Each cloud is a set of points of 11 numbers each, in no order, taken from a shape drawn with curves, like pieces of string that can fork, join and close up.
After each cloud, say how many separate pieces and how many holes its shape has (a circle has one hole, a figure eight two, a Y shape none).

A (55 x 11):
2.708 -1.667 -9.209 1.695 2.659 4.530 1.145 -0.531 0.857 -3.444 1.413
1.338 -1.784 -1.905 1.163 1.793 0.304 0.184 -1.281 -0.104 -1.501 0.588
1.563 1.888 -3.519 1.638 0.543 1.262 2.925 -0.632 1.693 -2.809 2.182
-3.330 -5.682 7.501 -4.845 -2.039 -3.500 -1.483 -0.294 -1.679 4.437 -1.244
-2.713 -2.021 6.013 -1.882 -0.398 -2.474 -0.809 -1.507 -1.763 2.766 -0.710
-3.043 -3.329 6.737 -3.038 -1.024 -2.890 -1.110 -1.171 -1.729 3.444 -0.893
-4.103 -9.112 7.661 -8.714 -4.634 -4.078 -1.921 1.669 -1.834 6.809 -2.095
3.364 2.197 -7.007 2.966 1.998 3.013 2.481 -1.403 2.143 -4.720 2.896
1.088 -1.659 -1.077 1.092 1.720 0.067 0.238 -1.354 -0.148 -1.271 0.521
2.539 -1.772 -7.032 1.395 2.303 3.275 0.843 -0.771 0.439 -2.833 1.004
1.952 0.613 -4.159 1.305 0.893 1.290 2.228 -0.941 1.418 -2.584 2.180
1.686 2.547 -3.825 1.971 0.702 1.454 3.135 -0.505 1.878 -3.034 2.350
3.296 4.619 -7.045 3.668 1.948 3.453 2.949 -1.572 2.368 -5.255 3.238
-3.432 -6.689 7.696 -5.720 -2.525 -3.698 -1.603 0.203 -1.589 4.823 -1.508
-3.679 -8.025 7.710 -7.078 -3.382 -3.950 -1.770 0.875 -1.625 5.593 -1.774
-3.472 -7.123 7.762 -6.130 -2.799 -3.762 -1.646 0.386 -1.458 5.057 -1.547
2.564 0.701 -5.441 1.818 1.441 1.873 2.170 -1.086 1.661 -3.340 2.312
-3.748 -8.310 7.717 -7.465 -3.664 -3.900 -1.860 1.125 -1.647 5.880 -1.879
0.116 -1.264 0.780 0.860 1.473 -0.532 0.236 -1.405 -0.327 -0.594 0.286
-0.997 -0.745 2.853 0.108 0.790 -1.070 0.024 -1.512 -0.901 0.615 -0.056
1.713 0.827 -3.702 1.260 0.713 1.020 2.394 -0.867 1.430 -2.359 2.151
3.203 1.850 -6.749 2.749 1.964 2.797 2.328 -1.346 1.992 -4.448 2.706
1.676 -1.871 -2.837 1.196 1.896 0.856 0.227 -1.162 0.024 -1.762 0.630
-0.618 -0.894 2.260 0.336 1.035 -0.950 0.212 -1.488 -0.742 0.186 0.058
-0.068 -1.129 1.246 0.708 1.364 -0.664 0.253 -1.384 -0.488 -0.405 0.241
3.481 4.016 -7.134 3.636 2.050 3.366 2.816 -1.614 2.319 -5.219 3.260
2.868 5.291 -6.342 3.688 1.695 3.164 3.329 -1.223 2.382 -5.055 3.115
-3.248 -4.970 7.331 -4.271 -1.719 -3.295 -1.326 -0.612 -1.685 4.128 -1.258
-0.387 -0.878 1.656 0.510 1.163 -0.791 0.169 -1.463 -0.580 -0.110 0.219
-1.882 -0.818 4.307 -0.529 0.383 -1.644 -0.206 -1.599 -1.288 1.493 -0.281
-2.983 -2.683 6.469 -2.520 -0.808 -2.701 -1.037 -1.328 -1.747 3.159 -0.814
-4.719 -9.423 7.655 -9.743 -5.695 -4.317 -2.146 2.034 -2.338 7.924 -2.440
3.043 5.152 -6.579 3.642 1.795 3.418 3.253 -1.453 2.392 -5.149 3.184
-1.620 -0.818 3.822 -0.400 0.461 -1.475 -0.169 -1.573 -1.178 1.184 -0.070
-2.376 -1.417 5.205 -1.368 -0.086 -2.041 -0.596 -1.520 -1.605 2.235 -0.483
0.893 -1.567 -0.484 1.023 1.698 -0.140 0.133 -1.321 -0.269 -1.109 0.538
1.550 1.522 -3.385 1.415 0.536 1.040 2.619 -0.655 1.653 -2.489 2.119
1.990 -1.891 -3.946 1.168 1.953 1.476 0.353 -1.136 0.037 -2.017 0.753
2.288 4.643 -5.262 3.179 1.236 2.503 3.421 -0.707 2.227 -4.341 2.801
-1.442 -0.731 3.397 -0.064 0.700 -1.343 -0.071 -1.547 -1.015 0.959 -0.052
-4.466 -9.431 7.675 -9.443 -5.432 -4.178 -2.091 2.010 -2.232 7.616 -2.381
2.119 -1.861 -4.998 1.288 2.107 1.991 0.544 -0.992 0.163 -2.359 0.882
1.596 0.960 -3.473 1.238 0.633 1.047 2.413 -0.817 1.478 -2.375 2.081
3.478 2.924 -7.171 3.200 2.135 3.147 2.548 -1.503 2.313 -5.038 3.127
2.667 -1.651 -8.256 1.510 2.521 3.949 1.085 -0.698 0.674 -3.123 1.165
1.958 3.367 -4.425 2.425 0.898 1.863 3.239 -0.425 2.054 -3.506 2.533
2.311 -1.861 -5.698 1.286 2.095 2.443 0.553 -0.915 0.299 -2.552 0.857
-3.155 -3.968 7.016 -3.474 -1.337 -3.106 -1.275 -0.968 -1.751 3.816 -1.051
-2.247 -1.171 4.883 -1.068 0.104 -1.899 -0.445 -1.708 -1.438 1.926 -0.432
1.989 3.799 -4.540 2.677 0.949 2.001 3.361 -0.564 2.046 -3.804 2.602
2.495 5.137 -5.766 3.425 1.457 2.834 3.360 -0.950 2.296 -4.651 2.952
2.226 0.548 -4.611 1.524 1.070 1.482 2.250 -1.041 1.528 -2.827 2.216
-4.040 -8.882 7.719 -8.422 -4.439 -4.077 -1.888 1.508 -1.749 6.573 -2.128
2.801 0.951 -5.872 2.154 1.564 2.183 2.271 -1.135 1.675 -3.745 2.459
0.499 -1.357 0.118 0.960 1.559 -0.380 0.257 -1.336 -0.344 -0.876 0.398
pieces -> 2
holes -> 1

V (97 x 11):
0.701 -0.730 -0.030 1.768 0.544 0.777 2.216 -0.136 -1.234 -1.644 3.046
-0.738 -0.525 -0.393 1.554 0.900 -1.563 -0.396 -0.487 0.353 -0.531 -2.031
-6.118 4.793 1.014 -0.801 -1.429 -4.843 -0.766 -2.404 -2.683 0.560 4.609
-0.199 -0.972 -0.537 1.381 1.045 -1.207 -0.260 -0.367 0.260 -0.721 -2.277
-6.016 4.687 1.288 -0.695 -0.911 -5.052 -1.524 -2.381 -2.075 0.820 2.929
-0.774 0.631 0.009 1.634 0.229 0.067 1.982 -1.229 -2.093 -0.924 4.897
4.064 -4.284 -2.008 -0.426 2.116 -1.044 -2.275 0.086 0.454 0.154 -9.790
2.662 -1.300 1.069 1.424 1.353 1.905 3.601 -0.457 -2.393 -0.468 5.573
3.790 -2.810 0.596 1.849 2.012 3.070 2.801 0.837 -1.242 -1.989 1.961
-1.292 0.786 -0.062 1.538 0.118 -0.231 1.743 -1.388 -2.317 -0.844 4.732
3.572 -4.721 1.205 1.511 5.462 1.659 -1.872 1.168 1.229 -0.045 -9.014
4.096 -4.562 -0.458 0.219 3.413 -0.281 -1.914 0.882 1.094 0.183 -9.687
-4.647 2.980 1.628 0.172 0.772 -4.847 -2.868 -2.223 -0.110 1.429 -2.308
0.578 -1.561 -0.801 1.048 1.154 -1.004 -0.337 -0.333 0.012 -0.750 -2.978
1.529 -2.283 -1.430 0.540 1.318 -0.918 -0.793 -0.273 -0.169 -0.686 -4.476
4.216 -4.520 -1.427 -0.158 2.576 -0.755 -2.144 0.413 0.747 0.153 -9.913
2.549 -1.352 0.980 1.417 1.307 1.856 3.496 -0.459 -2.384 -0.486 5.442
-5.876 4.394 1.602 -0.702 -0.420 -5.119 -2.084 -2.328 -1.619 1.178 1.450
4.167 -4.406 -1.749 -0.247 2.324 -0.939 -2.151 0.259 0.625 0.176 -9.951
-3.072 1.419 0.331 1.135 0.853 -3.597 -2.088 -1.719 0.515 0.613 -3.041
3.669 -4.669 1.036 1.159 4.921 1.085 -1.847 1.222 1.228 0.087 -9.028
1.685 -2.457 -1.515 0.501 1.278 -0.932 -0.883 -0.276 -0.237 -0.619 -4.841
2.021 -2.735 -1.729 0.247 1.333 -1.059 -1.136 -0.269 -0.221 -0.428 -5.696
1.028 -1.176 0.668 2.027 1.248 1.038 1.920 0.633 -0.093 -1.737 1.449
-5.706 4.081 1.946 -0.512 0.141 -5.257 -2.565 -2.338 -1.121 1.508 -0.050
0.596 -0.311 0.445 2.010 0.560 0.849 2.468 -0.159 -1.038 -1.512 3.808
3.735 -4.705 0.878 0.955 4.754 0.895 -1.806 1.222 1.218 0.075 -9.112
-3.705 1.970 0.785 0.790 0.807 -4.076 -2.508 -1.979 0.296 0.975 -2.916
-2.730 0.986 0.086 1.247 0.807 -3.236 -1.731 -1.545 0.572 0.411 -2.864
3.909 -2.177 0.985 2.138 2.003 3.300 3.284 0.363 -1.458 -1.424 3.656
-5.990 4.522 1.413 -0.707 -0.712 -5.046 -1.654 -2.317 -1.948 0.912 2.379
2.946 -1.397 1.195 1.605 1.488 2.107 3.670 -0.334 -2.267 -0.488 5.578
0.770 -1.793 -1.053 0.897 1.177 -0.914 -0.422 -0.274 -0.101 -0.793 -3.333
3.039 -2.773 0.241 1.357 1.593 2.162 2.681 0.911 -1.310 -1.928 1.666
3.895 -4.687 0.517 0.712 4.206 0.386 -1.739 1.214 1.222 0.140 -9.242
3.916 -2.770 0.552 1.997 2.105 3.275 2.871 0.740 -1.261 -1.899 2.147
-0.076 0.362 0.575 2.107 0.322 0.639 2.512 -0.742 -1.411 -1.104 4.995
2.442 -2.415 0.041 1.299 1.273 1.757 2.463 0.645 -1.247 -1.932 1.614
2.430 -2.958 -1.901 0.061 1.406 -1.041 -1.351 -0.337 -0.292 -0.380 -6.329
3.041 -3.431 -2.149 -0.240 1.526 -1.138 -1.802 -0.305 -0.063 -0.105 -7.807
0.786 -0.950 -0.114 1.688 0.590 0.767 2.174 -0.075 -1.235 -1.666 2.717
-0.963 -0.348 -0.379 1.578 0.951 -1.623 -0.480 -0.632 0.441 -0.521 -2.029
3.319 -1.649 1.244 1.781 1.653 2.477 3.787 -0.084 -1.976 -0.664 5.255
0.946 -1.193 0.057 1.775 0.747 0.835 2.058 0.281 -0.803 -1.756 1.999
-4.190 2.391 1.167 0.526 0.818 -4.435 -2.717 -2.092 0.134 1.246 -2.711
0.197 0.354 0.872 2.319 0.416 0.837 2.700 -0.399 -1.013 -1.236 4.934
3.942 -4.096 -2.112 -0.437 1.908 -1.078 -2.219 -0.081 0.317 0.159 -9.544
0.374 0.227 0.940 2.327 0.448 0.968 2.701 -0.304 -0.941 -1.289 4.837
3.996 -2.627 0.637 2.154 2.145 3.496 2.966 0.638 -1.288 -1.789 2.397
-2.404 0.836 -0.011 1.387 0.782 -2.949 -1.536 -1.462 0.566 0.140 -2.717
-0.362 -0.873 -0.442 1.426 1.044 -1.295 -0.300 -0.442 0.294 -0.685 -2.133
4.077 -4.631 -0.084 0.325 3.624 -0.124 -1.864 0.956 1.094 0.182 -9.482
3.243 -3.552 -2.199 -0.366 1.553 -1.168 -1.945 -0.297 -0.063 -0.094 -8.205
0.647 -0.557 0.189 1.928 0.587 0.806 2.330 -0.136 -1.193 -1.551 3.493
3.428 -2.823 0.384 1.624 1.755 2.567 2.822 0.864 -1.267 -1.867 1.874
0.854 -1.042 -0.085 1.645 0.631 0.807 2.101 0.057 -1.077 -1.745 2.324
-5.374 3.679 1.988 -0.303 0.500 -5.172 -2.848 -2.378 -0.747 1.568 -1.024
2.303 -2.299 -0.020 1.360 1.133 1.618 2.464 0.594 -1.303 -1.842 1.912
2.593 -3.070 -1.996 -0.015 1.388 -1.029 -1.560 -0.305 -0.202 -0.249 -6.785
2.678 -2.596 0.049 1.413 1.309 1.832 2.468 0.746 -1.247 -1.936 1.577
3.986 -2.403 0.775 2.190 2.114 3.507 3.164 0.493 -1.305 -1.627 3.063
-1.436 0.032 -0.261 1.545 0.859 -1.958 -0.725 -0.834 0.497 -0.331 -2.155
-3.482 1.764 0.612 0.967 0.874 -3.952 -2.308 -1.880 0.393 0.848 -2.998
3.945 -2.455 0.712 2.242 2.174 3.510 3.066 0.570 -1.285 -1.743 2.785
-5.000 3.227 1.783 0.006 0.721 -4.997 -2.947 -2.261 -0.305 1.542 -1.933
-1.167 0.749 -0.066 1.478 0.203 -0.133 1.785 -1.337 -2.323 -0.898 4.738
2.171 -1.610 0.362 1.348 1.111 1.571 2.918 -0.118 -2.034 -1.150 3.797
-0.610 0.524 0.119 1.754 0.255 0.222 2.108 -1.167 -2.031 -1.006 4.804
-5.821 4.282 1.756 -0.617 -0.197 -5.220 -2.261 -2.388 -1.459 1.287 0.964
0.111 -1.260 -0.659 1.314 1.116 -1.179 -0.256 -0.311 0.090 -0.759 -2.462
2.235 -2.085 0.026 1.365 1.150 1.518 2.524 0.425 -1.385 -1.771 2.251
-2.156 0.548 -0.134 1.524 0.789 -2.706 -1.284 -1.240 0.630 0.077 -2.578
2.180 -1.959 0.100 1.331 1.093 1.585 2.624 0.307 -1.641 -1.658 2.678
2.161 -1.806 0.170 1.334 1.103 1.561 2.802 0.147 -1.781 -1.449 3.188
-1.642 1.022 -0.098 1.481 0.075 -0.394 1.588 -1.367 -2.363 -0.834 4.748
-1.609 0.195 -0.236 1.590 0.877 -2.196 -0.924 -1.005 0.570 -0.220 -2.247
4.160 -4.551 -0.912 -0.019 2.991 -0.556 -2.072 0.620 0.929 0.200 -9.795
3.776 -1.914 1.116 2.003 1.876 3.098 3.501 0.183 -1.592 -1.021 4.324
0.990 -2.011 -1.138 0.786 1.251 -0.972 -0.542 -0.323 -0.161 -0.714 -3.670
0.451 0.066 0.855 2.338 0.518 1.054 2.607 -0.180 -0.869 -1.339 4.502
-4.425 2.637 1.386 0.350 0.828 -4.623 -2.819 -2.133 0.006 1.361 -2.568
0.476 -0.141 0.719 2.154 0.507 0.966 2.603 -0.101 -0.968 -1.390 4.241
3.540 -1.738 1.230 1.877 1.722 2.764 3.672 0.063 -1.792 -0.840 4.896
0.178 0.426 0.751 2.250 0.339 0.737 2.579 -0.526 -1.131 -1.212 5.000
2.369 -1.368 0.735 1.367 1.251 1.692 3.347 -0.360 -2.427 -0.641 5.050
3.510 -3.810 -2.259 -0.419 1.701 -1.139 -2.077 -0.237 0.038 0.032 -8.793
1.024 -1.190 0.199 1.830 0.943 0.846 2.005 0.425 -0.542 -1.799 1.846
3.550 -2.823 0.528 1.721 1.880 2.865 2.856 0.847 -1.235 -1.914 1.936
-5.110 3.425 1.917 -0.155 0.691 -5.018 -2.901 -2.385 -0.429 1.627 -1.615
3.730 -3.922 -2.218 -0.419 1.750 -1.166 -2.221 -0.171 0.199 0.116 -9.151
-5.471 3.884 1.966 -0.390 0.361 -5.213 -2.722 -2.401 -0.863 1.662 -0.666
2.171 -1.538 0.533 1.313 1.174 1.602 3.027 -0.245 -2.108 -0.960 4.290
-6.055 4.702 1.109 -0.717 -1.151 -4.945 -1.139 -2.356 -2.286 0.603 3.680
2.880 -2.644 0.120 1.391 1.489 1.991 2.561 0.752 -1.277 -1.917 1.584
-0.269 0.361 0.350 1.950 0.282 0.429 2.338 -0.937 -1.758 -1.080 4.990
3.198 -2.725 0.260 1.428 1.637 2.288 2.720 0.838 -1.267 -1.937 1.704
-1.923 0.347 -0.180 1.544 0.838 -2.441 -1.148 -1.148 0.577 -0.065 -2.352
pieces -> 3
holes -> 1
